One turn moves each row of this set onto another row. After a few examples, where does it send each row asked below?
Felad: [ 1.06 -0.07  0.68 -3.01 -3.51  1.01 -0.51 -1.32  2.67 -1.39  2.24  2.65
  0.22]
zupu: [ 3.35 -2.96  1.81  0.00 -2.13 -0.27 -0.21  0.17  2.58 -3.54 -0.28  1.26
 -0.15]
vud: [-1.91  1.03  1.78 -2.60 -2.19  1.82 -3.84  1.43 -1.94  1.04  1.11  0.46
  1.13]
muz: [-0.95 -1.21  2.17 -3.46  1.95  0.37 -0.14  0.41 -1.54 -1.52 -1.21 -1.72
 -1.27]
zor: [ 2.91 -2.69  0.68  1.26 -1.19  1.60  1.91  0.89  1.07  1.79  1.89 -1.62
 -1.89]
zak: [-1.46 -1.29 -1.41  1.20 -1.53  1.34 -4.02  1.12  1.07 -4.11 -1.29  0.33
 -0.92]
mozar: [-1.37  0.39  0.96  4.14 -1.67 -1.03 -1.96  0.72  0.62 -0.18  0.02  2.75
  3.48]
mekub: [-2.53  1.54 -1.68 -0.49  0.90 -0.87 -0.26 -0.27  1.92 -1.46  4.37 -1.26
  1.30]
kipiv: [ 0.89  2.40 -1.78  1.74  3.82 -0.11 -2.32 -0.06 -0.70 -1.02  0.88 -1.96
  1.73]
das: [-1.28 -2.31  1.26  2.03  0.76 -1.23  1.77  2.06 -1.22 -2.16 -2.65 -0.21
  0.77]
veki: [ 2.62  2.23 -0.28  3.20  0.75  1.07 -2.42 -2.08 -2.28  0.94  0.58  1.74
  0.94]
zatot: [ 2.17  0.12  0.69 -2.41 -0.90 -2.70  2.29  1.12  3.25 -0.65  1.54 -1.62
  0.93]
napoz: [-2.55 -1.40 -2.81  2.68 -1.82  1.63 -0.52  0.87 -0.15 -0.51  2.94 -0.71
 -1.68]
Defez: [-0.42  4.04 -0.34  0.66 -0.57  0.68 -2.77  1.64 -0.89 -2.62 -1.90 -2.74
 -1.18]
Tuk: [ 5.64 -1.47  0.35 -0.65  1.87 -0.19 -0.41  0.60 -0.85 -0.41 -0.07 -0.89
  1.07]
kiget: [-2.09  0.82  0.25 -0.34  0.47 -0.97 -3.58  0.79  3.95  2.89 -1.13 -0.64
  1.37]
Kodar: [ 2.42 -1.09 -0.78  2.30  0.86  2.14  0.45  0.68  2.02  3.51  0.89  0.66
  2.49]
Vuke: [ 0.50 -1.46 -2.91  1.31 -1.24 -1.58 -3.64 -0.72  2.28 -0.35 -1.95  2.94
  0.52]
Vesi: [ 2.85  1.02  2.79 -0.50 -2.68  0.75  1.32  3.36 -0.11 -0.98 -1.29 -2.44
 -0.42]
Rufod: [ 1.98  0.75 -0.94  2.37 -4.41  1.15  1.03  2.70 -0.49  1.51 -1.87  0.67
 -0.03]
detoz: [ 0.90  1.02 -3.07  0.81 -1.51 -3.36 -2.84 -0.22 -2.49  1.51 -0.91  1.35
  0.11]
pav: [-1.54  4.04  2.03 -0.55 -2.52  1.49 -2.31  0.83  2.60  1.17 -1.55 -1.08
 -0.86]
ledab: [ 3.56 -0.58  0.50 -2.29  0.65  2.26 -3.48  0.37  1.77 -0.18 -2.08  1.32
  1.83]
Nuna: [-0.17  2.44  1.22  1.41 -1.54  0.29 -2.45 -3.37 -0.23  1.79  2.25  0.73
 -2.36]
muta: [-0.85 -1.01  2.28 -0.18 -0.13 -0.24  1.78 -1.89 -1.86 -2.43  0.81 -0.11
 -3.00]
malim: [-1.86  1.84  0.15 -1.22 -0.89 -1.22 -1.20  1.18  2.05 -0.52  1.36  1.84
  4.84]
sufoz: [ 2.63  4.77 -0.36 -1.50 -2.55 -1.73  1.38 -0.36  0.97  0.78  0.27 -0.26
  0.04]
dov: [-2.22 -2.44  2.27  0.14  2.90  0.02  1.30  0.33  2.03 -0.37 -0.76 -1.56
 -0.02]
Kofur: [ 0.16 -0.38 -0.50  0.78  1.56 -3.51  2.47 -0.77 -1.48 -0.98 -1.30 -1.12
 -1.74]
gel: [-0.85  0.61 -1.95 -0.80 -2.56  1.89 -1.16  0.71 -2.20  3.59  2.19 -0.14
 -1.35]

muta goes to dov
Rufod goes to Felad
Where do these go?
vud goes to mozar
veki goes to pav
Tuk goes to Vesi
kipiv goes to Defez

